128 stands for zero in the data rows.
Every row has a hidden score from 0 to 20. What is each row's score? 10 is about the middle. The score is a weighted sum of the row's numbers plus the product of two more (or one squared), each taken from its middle value.
[171 184 121 194  75 154 160 105 113  91 167 131 127 177  89 174  85 129  89 173 196 107 109 128  97] -> 9
[144 165 160 157 128 116 183  96 176 144 132 128 137  77 171  76 112 147 188 180 172  79  90 102 123] -> 10
[145 171 144 145 114 149 144 124 101  60 179 129 134  62 182  74 101 174 144 155 153  79 125 133 126] -> 9
[150  43 185  87 135  62  44 134 143 186  97 150 122 140 135 140 117  93 131  89  98 178 127 171 120] -> 6
[146 189 111 128  99 172 201 112 116  76 170 141 129 164  94 181 118 111  69 156 142  91 111 132  95] -> 10
[ 61 139 190 116 194  79 184 107 112  83 172 130 124  74 160  82 108 158 167 140 141  95 155 104 154] -> 9
[182  96 112 154  83 152  58 124 157 185  75 104 119  82 159 105 169 145 185 147 128 129 126  68 162] -> 11
[146  47 149 132 169  96  67 117 165 181  47 107 106 117  96 127 200 116 164 130 170 131 146 131 162] -> 13
[171 141 154 131 120 134 116 149 113  54 178 150 134  78 146  63 106 160 123 143 124  70 106 141  83] -> 12
[103  93 212 133 184  63 128  89 179 131 124 114 138 106 105 103 131 117 166 168 150  66 102 107 140] -> 14
[123 204  97 144  89 185 198 143 107  75 171 139 143  77 174  78 108 152 140 114 101  92 155 117 146] -> 10
[ 53  95 138  98 212  88 143 126  78 115 129 128 107 181 107 180 141 118 142 118 139 115 140 122 150] -> 19
[101 115 109  87 154  85 126 118 135 191 102 129 141  73 166  68 162 163 186 112 129 198 142 130 145] -> 8
[ 98 162  62 120 117 169 143 173  75 107 163 136 137 100 147 117 111 105 145 109 109 184 126 148 109] -> 13
[109 207  83 198  64 157 203 111 116  98 155 143 132 180  85 183  90 119 108 132 148  97 130 150 114] -> 9
[146  86 144 121 118 130  64 140 151 164  97 125 130  66 135  41 184 156 166 121 128 152 130 144 125] -> 10
[149 110 186 128 140 118  93 127 106  72 185 139 124  66 155  61 121 162 131 149 138  91 125 112 107] -> 8
[161 107  79 163  83 148  84 145  84 122 121 117 106 180 134 156 185 148 153  89 109 144 141 133 144] -> 19
[173  96 120 139 100 140  69 151  73 119 144 131 125 126 110 158 112 105 114 164 182 158  99 101 132] -> 9
[180 106 117 145  96 139  65 136 163 176  86 118 121 208  62 185 116 115  77  97 113 150 141 132 134] -> 10
[152  95 191 120 146 104  93 128 100  75 184 139 126 171  90 190 107 113  60 137 132  85 143 112 116] -> 10
[146 205 113 187  83 158 198 126 106  85 173 140 136 114 165 124  83 107 158 181 183  87 104 126 109] -> 9
[ 32  95 142  85 205  75 150 133 154 175  69 145 109 144 107 159 166  94 146  76  97 184 151 123 153] -> 11
[ 67  62 157  95 170  44  93 129 161 191  62 132 126 166 114 163 146 119 129 100 112 180 127 146 148] -> 8
[120  58 170 102 171  77  63 128  83 123 125 121 107 137 103 146 146 114 156  88 103 127 189 101 201] -> 18
[157 127  92 151  75 170  83 159  79 118 168 129 131 149 124 146 115 121 103 168  99  90 140  73 195] -> 13
[101 139 102  99 132 126 146 127 154 180  78 144 116 120 131 128 120 113 155  14  58 187 193 216 111] -> 8
[182 187  96 184  27 175 147 121 120  84 175 132 146  71 193 127  84  85 144 151 120  94 114 125  98] -> 18
[128 128  56 148 110 145 145 116 146 186  78  92 124 187 150 154 186 129 187 118 167 159 113 138 100] -> 13
[167 150 153 163 121 130 171  93 188 142 109 120 125  83 120  73 134 177 182 138 174 126  99 126  71] -> 13
[191 135 139 143 107 154 123 135 124  77 193 127 118 176 156 167 132 143  85 181 180  88 106 108  99] -> 18
[110 190  62  91 166 186 203 108 139 169  85  88 125 127 114 106 185 114 173  99 120 144 154 143 167] -> 12
[197 104 190 149 126 122  78 112 165 123 125 133 127 189  78 183  59 109  57 138 140 107 102 128  90] -> 7
[113 100 151 100 143 120  79 152  87 105 164 146 120  64 163  68 142 168 159 100  85 156 148 136 149] -> 7
[155  73 131 125 148 100  82 107 159 181  51 105 106 191  48 195 137 124 109 103 129 137 159 126 158] -> 13
[118 137  75 121 122 150 143 156  74 134 136 146 125 102 116  82 175 141 171  82  85 161 171 122 190] -> 16
[146 157 154 115 128 144 142 113 193 126 121 120 148 187 177 160 118 132  87 174 145  69  95  79 143] -> 9
[ 72  98 102  76 188 136 113 134 177 197  54  75 137 118 120 139 165 117 122 114  67 145 154 102 177] -> 13
[117 118 100 138 145 123 122 129  59 113 138 109 111 119 105 142 151 132 153  54  84 145 167 161 150] -> 9
[115 216  98 179  83 157 218  99 168 136 116 143 122 168  94 185  98 104 103 161 169 105 124  97 129] -> 12
[148 169 128 150  89 149 153 120 124  91 164 147 124 194  69 188  80 122  57 144  89  54 127 107 158] -> 9
[147 105  96 151  93 141  91 135 146 172  77 108 127  58 205  71 145 194 197 114 153 145 141 142 134] -> 10
[164  99 176 144 144  92 115 108 115 103 138 129 115  94 151 138  91  93 175 215 193  66  78 132 130] -> 7
[169 103  81 148  73 119  85 141  77 130 132 124 116 130 137 148 108  67 133 108 128 179  84 107 158] -> 9
[ 84 118  90 120 160 127 142 131 148 167  70 105 123 185  83 185 163 100  97 175 166 134  70 124 126] -> 13
[123 136 180 121 161  95 141  88 210 130 106 124 118 161  83 179 106 126  63 144 152 110 129 118  91] -> 10
[ 96 107 131  94 155 116 124 120 155 174  85  93 144 154 116 166 100  85 102  31  13 138 215 166 191] -> 6
[218 125 128 163  58 163  93 161  99  62 190 151 124 135 120 144  75 128  71 118 126 112 152 103  96] -> 12
[187  98  95 159  89 159  58 127 173 181  85  99 122 157 100 153 119  82 103  82  92 171 193 134 164] -> 11
[113 147  67 135  82 135 153 137  94 147 133 136 131 137  99 134 143 124 137  48  94 206 142 141 131] -> 9
[151  96 113 135 116 135  73 108 162 173  77  99 142 171 133 155 159 141 134  81 113 194 173 183  88] -> 5
[145 140 159 139 125 142 129 111 183 125 116 122 135 180  92 178 104 128  77 210 195  95 104 125 102] -> 10
[101 132  90  95 133 134 120 139 155 175  78 130 131 128 118 132  89  48 102  36  40 191 157 147  91] -> 17
[140  67 176  86 155 104  46 115 159 157  97 114 139  80 158 112  95 102 161  66  77 179 178 149 143] -> 9
[117 158 171 119 173 127 174 110 175 125 117 125 130 193 119 178  94 114  94  51  36  87 184 179 135] -> 7
[181 191 125 177  84 145 155  76 204 117 116 122 131 156 118 127 132 143  87 165 170  90 148 127 108] -> 10
[176 174 114 198  73 154 176  98 105  81 174 139 117 160 152 158  79  75 108 151 173 120  92 107  88] -> 10
[170 131 159 143 126 129 127  80 200 147 112 108 156  78 185  72 121 177 152 143 133  95 123 138 101] -> 7
[ 94 113 127 115 158 119 132 139  86 128 135 125 119 166  78 174 139 110 124  80 137 189 129 190  72] -> 7
[126 100  88 142 120 138 108 117 145 170  92  96 119 115  86 107 177 172 137  87  78 164 160  75 246] -> 12
[130 196 107 176  82 168 199 120 122  99 159 144 125 163  96 165  95 127  93 187 190  91  97 130 109] -> 10
[109 160  72 123 113 136 189 120 142 186  95 143 126 156 103 152 135 107 127  28  33 163 147 176 158] -> 9
[171 118 166 153 125 136 117  95 202 137 117 117 168 182 188 153 118 113 113 171 180 104 129 141  88] -> 7
[130 206 107 151  91 185 188 127 199 134 105 133 140 177 110 160  88 125  69 103  84  88 152 135 117] -> 11
[104 104 192 120 153  83 110 124 105  79 180 151 122 194  86 182 101 127  59 138 116  78 153 124 120] -> 15
[154 117 105 140  76 121 101 143  94 134 133 150 127 101 125  95 149 139 176 175 205 182  92 141 102] -> 9
[ 82 103 144  82 154 122 108 130 150 151 105 127 140  59 155  44 151 191 155 100  82 167 183 134 159] -> 7
[202 108 167 135 118 134  89 146 122  73 172 157 137 115 132 109 105 154  94  85  40  65 173  79 166] -> 10
[125 184 123 131 107 170 182 134 112  80 183 145 138  85 143  72 116 155 133 168 152  62 118 103 127] -> 12
[141  79  98 104 134 119  81 102 154 199  67 112 138 186  64 168 130 110  98 139 121 172 103 140 138] -> 8
[ 74 113  72  58 168 146 136 100 161 186  67 102 142 165 107 140 156 150 120 128  91 176 140 115 136] -> 9
[154 173 130 161 109 142 171 123 105  89 169 136 129 121 144 122 108 129 140 215 196  74  91 110 114] -> 9
[ 72 138 176 122 174 106 133 126 184 135 128 114 146 120 140 147  31  34  53 142  99  53 147  97 156] -> 13
[106 107  94  94 151 120 127 120 157 194  53 137 108  79 132  57 182 166 180 100  89 159 143 134 145] -> 11
[111 151  91 120  90 153 122 151 171 153  90 139 130  50 204  58 124 184 163 100  60 150 155 150 143] -> 10
[162 191  90 167  75 182 171 145 121  82 172 142 127  76 156  63 137 171 126 126 124 118 165  87 121] -> 13
[192  96 187 127 147 123  78 148 112  58 176 127 140 147 123 152  83 142  56 141 133  88 144 148  88] -> 6
[198  79 158 147 139 114  57 107 160 187  72 115 111  86 114  78 157 151 186 106 156 139 127 154 122] -> 8
[ 99 108  96  80 169 120 137 132 156 212  80 129 129  91 165  95 145 125 193 139 147 180  83 168  96] -> 9
[124 136 163 121 141 103 134 119 108  80 183 139 132 191  98 182  94 143  69 179 162  73 117 147 102] -> 9
[114  85 128 105 124  86  88 111 149 180  93 121 134  63 171  73 147 166 194  67  59 151 175 128 176] -> 6
[ 71 189  34 187  78 171 176 111 147 167  66 124 111 129 117 129 170 143 170  88 119 153 161 170 126] -> 12
[175 134 135 153 107 168 131 116 186 135 121 117 149 194  81 193  52  65  36 122 131 121 132 133 123] -> 8
[100 103 113 123 175 125 127 128  79 128 122 113 119  82 128  70 171 160 200  89 139 142 157 126 149] -> 12
[127 108 188 122 164 110 105 134 120  73 172 129 142 144 110 135 101 132  70 185 206 117  99 146  61] -> 8
[171 174 120 179  69 152 158 118 105  85 185 131 129 187 111 186  82 102  84 160 144  85 112 130 109] -> 8
[ 98 139 182 134 158  83 153 115 111  90 169 150 119 162  95 174 108  99 110 185 204  97  65  98 113] -> 11
[ 38 124 203 122 193  64 162 134 112  72 191 153 119 113 141 102 133 157 129 125 140 105 108 131 108] -> 8
[168 186 106 201  68 175 170 116 207 134 103 112 130 134 144  93 108 123 112 106 113 112 144 156  90] -> 9
[196 128 156 137 102 135 110 108 192 111 140 102 155 161 177 147 117 151  86  83  60  80 163  85 164] -> 8
[141 212 111 171  87 173 207 118  93  84 196 132 133 146 132 114  88  99 139 148 155  98 127 127 113] -> 9
[129 164 137 114 132 157 194 156 103  54 196 128 106 105 136 103 114 150  94 103  72  76 176 116 125] -> 15
[ 92 143 178  99 202 103 188 129 104  68 175 123 133 113 183 122  87 115 162 150 165  79 129 151  91] -> 7
[ 60 107 147  75 186 114 126 154  91 116 151 141 122 104 134  84 154 147 131  75  53 161 142 112 166] -> 9
[ 83 182  51 117  85 182 160 141 154 160 101 132 112 154 102 148 167 146  93  77  57 181 154 137 152] -> 12
[103 112 199 126 170  98 117 131  99  60 175 131 144 146 120 172  79 108  71 140 116  76 109 144  82] -> 10
[121 149  80 151 106 150 148 144  89 126 114 127 113 206  57 195 150 139 104  98 112 146 163 141 153] -> 17
[155 176 122 161  81 192 183  90 192 102 126 104 158 140 113 157  70 133  74 149 147  83 122  95 134] -> 17
[ 96 114  68  95 151 145 141 132 142 190  49 125 118 186  73 152 156 114 125 177 139 158 101 114 128] -> 11
[173  66 141 116 129 115  58 175  85 109 128 127 108 135 123 149  92  49 117  74  72 156 156 140 139] -> 8
[196 121 186 161 118  92 109  91 211 132 108 113 117  96 127  96 125 154 141 118 164 141 133 156  95] -> 7
[133 154  62 153  40 184 122 153  86 109 166 145 122 122 101 111 132 134 113  99  64 151 111 176 114] -> 11
[126  89 209 118 171  88  90 113 189 120 125 119 126 104 139 106  95 157 108 179 156  73 118 128 110] -> 7
[155 155 147 125 130 141 149 124 209 164 112 121 147 183 198 151 133 134  91  79  82 120 171 168  88] -> 16
[141 140  68 148  67 145 110 143 137 192  77 131 136  54 164  69 141 175 195  90  69 141 139 139 159] -> 10
[166 146 141 161  95 156 138 103 187 123 125 104 158 175 184 150 134 159 129 173 145  66 137  67 168] -> 10
[ 98 144  91 101 119 128 143 120 143 191  76 108 144 117 140 100 188 155 167  82 114 205 115 111 122] -> 14
[105 132  96  93 133 118 141 143  83 145 137 148 137  60 173  88 123  93 204  88 112 188 130 145 135] -> 10
[106 115 121 110 141 125 126 127 145 173  86 115 118  96 121  85 167 148 166 210 218 136  88 101 108] -> 12
[171  80 116 136 121 142  60 139 169 169  45 112 116 107 136 106 195 152 151 138 146 165 124 125 141] -> 10
[100 167  73 133  91 133 174 128 145 181  94 141 136  62 184  68 142 164 188 165 158 145  99 111 140] -> 11
[119  53 152  91 148  64  61 123 147 183  86 132 125 148 134 143 132 106 123  70  63 169 139 102 211] -> 11
[ 85 133 109  40 192 140 178 153 167 179  70 106 121 120 105 124 146 148 119 107  53 117 123 205 110] -> 10
[ 97 114 120 114 180 109 126 142  71 124 134 118 124 119 102 121 204 120 180  76  98 143 156 160 112] -> 8
[128  95  84 138 135 134  96 108 148 188  40  92 100 181  91 182 146  74 117 165 169 125 101 110 131] -> 12
[157 204 129 172  94 167 192 123 108  64 159 118 128 157 109 170 120  99 102 141 119  60 154 100 178] -> 10
[121 122  89 112 104 112 136 139  68 129 138 141 130 121 101 130 181 143 150 130  98 164  90  92 160] -> 10
[118  96 112 105 149 138  85 122 154 185  66  96 119 145 118 113 212 144 132  55  51 142 140 138 164] -> 10
[106 168  76 154  87 166 160 138  89 117 139 141 117 166  89 159 137 136  92  53  84 169 188 182 141] -> 17
[ 81  67 155 108 183  73  82 131 140 161  80 121 128 190  84 179 127 119 115  76 119 172 129 106 143] -> 9
[105 106 110 124 160 105 117 150  87 122 113 111 106 115 136 109 185 147 177 169 212 162 119 120 142] -> 15
[166 121 170 123 113 138 110 132 114  89 178 137 154 191  71 182  84 136  42 161 143 104 129 105  96] -> 7
[194 160 112 181  54 177 125 156 119  65 193 135 119 111 132  82 136 172 100 131 133 103 126 106 103] -> 11
[174  61 142 107 138 120  34 160  95 116 131 135 103 127 133  90 146 140 144 105 112 159 139 140 144] -> 13
[151 119  90 135  82 132 100 117 145 183  90 120 123  82 117  50 178 170 189 119  98 154 117  89 165] -> 12
[162 181 115 191  56 170 148 125 118  81 165 136 152  73 164  76 112 157 125 151 107  66 158  91 173] -> 9
[170  73 212 134 154  86  82  82 180 121 113 116 144 139 114 171 151  79 122 117 154 128 124 168  69] -> 11
[137  53 112  82 144 100  71 123 126 192  63 117 143 143  92 156  89  32 109 109 117 186 139 132 157] -> 8
[120 163 157 106 145 166 182 168 101  52 210 142 124 123 171  95 134 133  95 123 109  86 116 124 131] -> 12
[122 140  56 138 104 144 140 147  71 125 135 146 129 123 105 109 143 148 144  95 115 183 119 163 117] -> 9
[ 88 125 119 121 162 117 138 137  75 105 117  97 114 181  78 187 122  95 103  72 123 160 158 147 133] -> 9
[150  78 108 101 129  86  79 132 166 198  57 126 136 102 173  96 166 122 209 130 115 157 105 109 167] -> 9
[  9  87 141  94 224  77 144 117 155 169  82 102 135  87 157 131 132  94 180  86  91 129 156 119 178] -> 10
[ 97 158  54 100 149 174 211 108 147 181  58 101 117 146 117 160 145 135 173 120 155 146 126 105 147] -> 12
[103 151  89 113 102 160 140 153 149 170 112 127 134  53 182  47 147 177 159 108  57 153 154 124 180] -> 9
[172  75 108 116 123 135  58 134 139 206  84 138 117 144  91 118 181 128 140  85  94 181 122 143 122] -> 9
[185 187 117 182  65 169 132 134 111  71 180 127 146 179 127 173  91 123  78 142 113  73 127 136 104] -> 7
[101 159  60  90 137 170 172 153 135 187  89 128 112 129 102 146 145 125 132 138 176 213 140 150 115] -> 13
[104 210  88 170  72 176 214 111 174 137 118 124 145 117 122 124  80 133 119 174 173  85 118 139  98] -> 14
[106  65 130 102 160  84  94 114 158 201  73 145 131  79 131  59 159 176 176 128 114 148 125 119 166] -> 9
[113  98 146  92 130 132  76 172  80 108 168 119 137 158 106 164 135 117  88  93  88 181 159 144 129] -> 6
[ 69  74 148 112 182  87  91 129 146 162  93 131 133  79 144  61 165 161 178 106 135 164 134 184  99] -> 7
[126 144  75 150 113 146 144 134  71 122 119 118 118 129  96 144 177 108 160  71 124 173 133 137 113] -> 11
[141 145 155 137 127 139 132 153  94  63 209 126 148 156 165 154 114 151  98 145 119  79  98 124  74] -> 6
[143 181 129 127 129 155 191 136 108  47 181 119 146 121 134  88 133 159  96 145 138  93 120 137  94] -> 8
[126  96  84 156 129 139  97  99 138 192  52  81 121 155 171 150 214 131 201 108 129 132 122 121 138] -> 10
[139  74 155 112 139 115  57 140  92 124 144 127 125 115 138  99 167 152 146  68  49 157 154 146 150] -> 6
[167 114 171 129 141 113  88 128 114  88 165 143 138 146 145 151  78  81  97 205 214 107  93 109  87] -> 9
[117 169  57 183  90 155 164 137  78 117 128 142 105 125 125 119 158 115 162 118 172 164 110 135 101] -> 13
[134 104 203 122 157  95  90 150  98  60 192 125 142 151 124 188 115  81  79 123 135  92 137 111 127] -> 8
[188 146 160 151 114 141  89 120 120  62 186 120 143 127 126 150  66 123  68 168 177 101 111 148  51] -> 12
[ 43 101 144  76 187  65 141 137  79 134 133 154 120 130 136 101 167 124 141 105 102 164 119 122 159] -> 13
[135  96 110  97 113 148  85 179  77 116 152 142 150 145 134 128 143 140 115  99  55 181 134 135 164] -> 6
[ 99 163  66 177  61 169 141 135  93 111 139 130 116  76 133  76 153 166 174 103 102 130 149 200 114] -> 8
[139 177 129 140  99 154 168 158 100  77 176 154 125 164 112 168  48  72  46 154 122  73 132  91 117] -> 12
[104 115 112  93 138 134 116 160  87 138 132 157 116  78 130  69 153 155 182  70  78 180 171 156 130] -> 9
[150 194 134  96 140 190 195 125 105  82 184 141 132  84 149  71 119 162 121 146 160 107 147 146 103] -> 11
[227 122 168 170  69 145  84  88 194 141 108  88 152 134 127 135  98 153  97 119 139 125 139 147  78] -> 6
[ 93 122  76  73 132  93 156 119 142 182  62 140 132 154  84 123 171 155 133 118 118 191  84 128 116] -> 12
[133 191 130 139 108 158 179 105 177 134 118 129 150 128 137 154  24  34  73 188 192  94  99 106 122] -> 19
[150 151 158 135 126 134 130 148 109  74 182 128 154  81 154  57 133 161 113 126  83  64 109 110 130] -> 12
[197 142 155 167  88 138 109 107 209 146 135 116 142 138 104 148 122 113  82 142  98  59 145 122 115] -> 9
